0: [4 6 4 4 3 5 6 4 5 5 1 3 5 4 3 4 3 2 5 4 3 2 2 5 5 4 3 3 4 3 4 6]
1: [6 9 5 2 6 4 0 4 4 5 6 5 4 2 9 4 1 1 7 2 3 3 9 5 5 5 3 6 5 4 6 3]
2: [0 5 7 3 4 4 2 5 4 5 7 3 4 4 4 5 6 9 5 5 5 5 7 4 2 5 9 5 6 4 3 4]
3: [3 3 5 4 3 3 5 4 4 5 3 4 5 4 5 4 7 3 4 6 6 4 5 4 6 4 4 4 4 6 4 4]
4: [5 4 5 4 6 5 5 4 5 5 4 3 4 7 3 6 3 4 7 2 1 2 4 6 2 4 6 6 5 3 4 4]
5: [6 1 6 5 4 2 6 4 6 5 0 3 5 5 3 4 5 6 6 6 8 5 0 6 7 1 5 4 3 6 4 6]
6: [9 8 4 4 5 7 1 4 4 4 3 5 4 7 6 5 7 3 6 1 0 2 1 3 3 5 4 4 4 6 4 4]
7: [2 3 5 4 3 6 5 5 4 4 4 5 5 4 1 6 5 9 5 5 4 4 3 5 2 6 6 4 4 2 4 6]
8: [5 3 4 6 2 3 7 5 6 5 3 7 5 5 4 3 7 7 2 7 8 6 6 5 5 5 5 5 5 2 5 4]
9: [6 3 4 5 4 2 8 7 5 6 6 7 5 0 5 4 4 1 2 6 5 6 3 5 5 3 6 7 3 7 5 3]
10: [1 1 5 3 1 4 3 4 4 5 2 4 4 7 5 4 1 1 4 4 3 2 2 4 5 4 4 3 5 3 4 5]
11: [2 9 4 7 7 7 0 4 3 2 5 4 4 7 7 5 9 9 4 2 0 3 2 2 5 6 2 3 5 4 5 5]
12: [2 2 2 6 7 9 1 4 5 3 5 0 4 8 4 6 4 7 4 2 1 5 4 1 3 6 0 1 6 5 4 6]
13: [4 5 3 4 5 2 9 5 5 6 7 5 5 9 5 4 4 6 4 6 8 7 0 6 6 3 5 4 4 6 5 5]
14: [0 0 4 3 1 4 5 3 4 4 4 5 4 8 6 5 0 0 5 4 4 3 5 4 6 5 3 3 6 5 5 5]

[8 8 5 6 5 4 6 6 3 4 9 5 5 2 4 4 5 0 0 7 7 6 9 5 4 6 6 6 4 8 5 4] 9
[8 4 6 5 3 0 8 5 9 6 0 3 5 4 8 1 5 9 4 8 6 7 2 6 8 0 2 3 3 5 4 4] 5
[1 4 4 3 4 4 2 4 4 4 7 4 4 5 4 6 3 4 5 5 5 5 8 3 3 5 6 6 5 3 3 5] 2
[3 2 5 6 5 4 9 4 4 5 4 4 5 4 3 4 4 3 4 6 8 6 3 4 5 6 4 4 4 5 5 4] 3
[3 4 6 4 4 4 5 5 5 5 4 5 5 2 4 4 6 3 4 6 5 4 5 5 6 3 4 4 4 3 4 4] 3
[7 9 4 4 5 1 9 4 6 6 6 4 5 9 7 4 5 8 4 6 8 7 1 6 7 4 4 2 4 5 5 5] 13
[3 6 4 5 3 3 7 4 3 5 3 2 5 7 0 6 4 2 6 5 8 4 0 5 4 5 6 4 4 4 4 5] 0
[5 0 5 4 1 1 6 4 7 6 0 2 5 4 4 4 8 5 7 6 6 3 0 6 7 0 5 4 4 4 4 6] 5
[1 4 7 3 4 4 2 5 4 5 5 5 4 2 6 4 4 3 4 6 4 4 7 5 5 5 4 4 4 5 5 4] 3
[1 4 8 3 3 4 2 5 4 5 7 4 5 5 4 5 4 8 5 5 4 4 6 5 3 6 7 7 5 5 4 4] 2
[4 3 2 5 4 2 9 5 5 6 5 7 5 7 5 3 5 6 2 5 7 6 1 5 5 2 5 6 4 6 5 5] 13
[4 3 5 4 4 4 6 5 5 5 4 6 5 4 4 4 5 3 4 6 6 5 6 5 5 2 3 4 4 2 4 4] 3
[9 9 1 8 4 4 7 5 6 5 2 9 5 6 6 1 3 6 3 7 9 9 8 4 6 6 8 5 6 3 5 4] 8
[5 7 6 4 3 6 5 4 4 5 2 6 5 2 5 4 4 3 6 4 2 2 3 6 5 4 2 5 4 4 6 4] 0
[9 8 1 7 1 3 8 7 9 5 2 9 5 1 8 1 3 9 1 7 9 8 9 6 7 1 7 5 5 0 5 3] 8
[9 8 4 4 5 5 1 4 3 3 5 4 4 6 6 5 5 4 6 2 1 2 4 3 4 6 4 3 5 7 5 4] 6
[5 3 5 3 4 4 0 4 4 3 8 3 3 6 4 6 2 3 5 3 3 4 6 3 2 7 6 5 6 4 3 4] 4
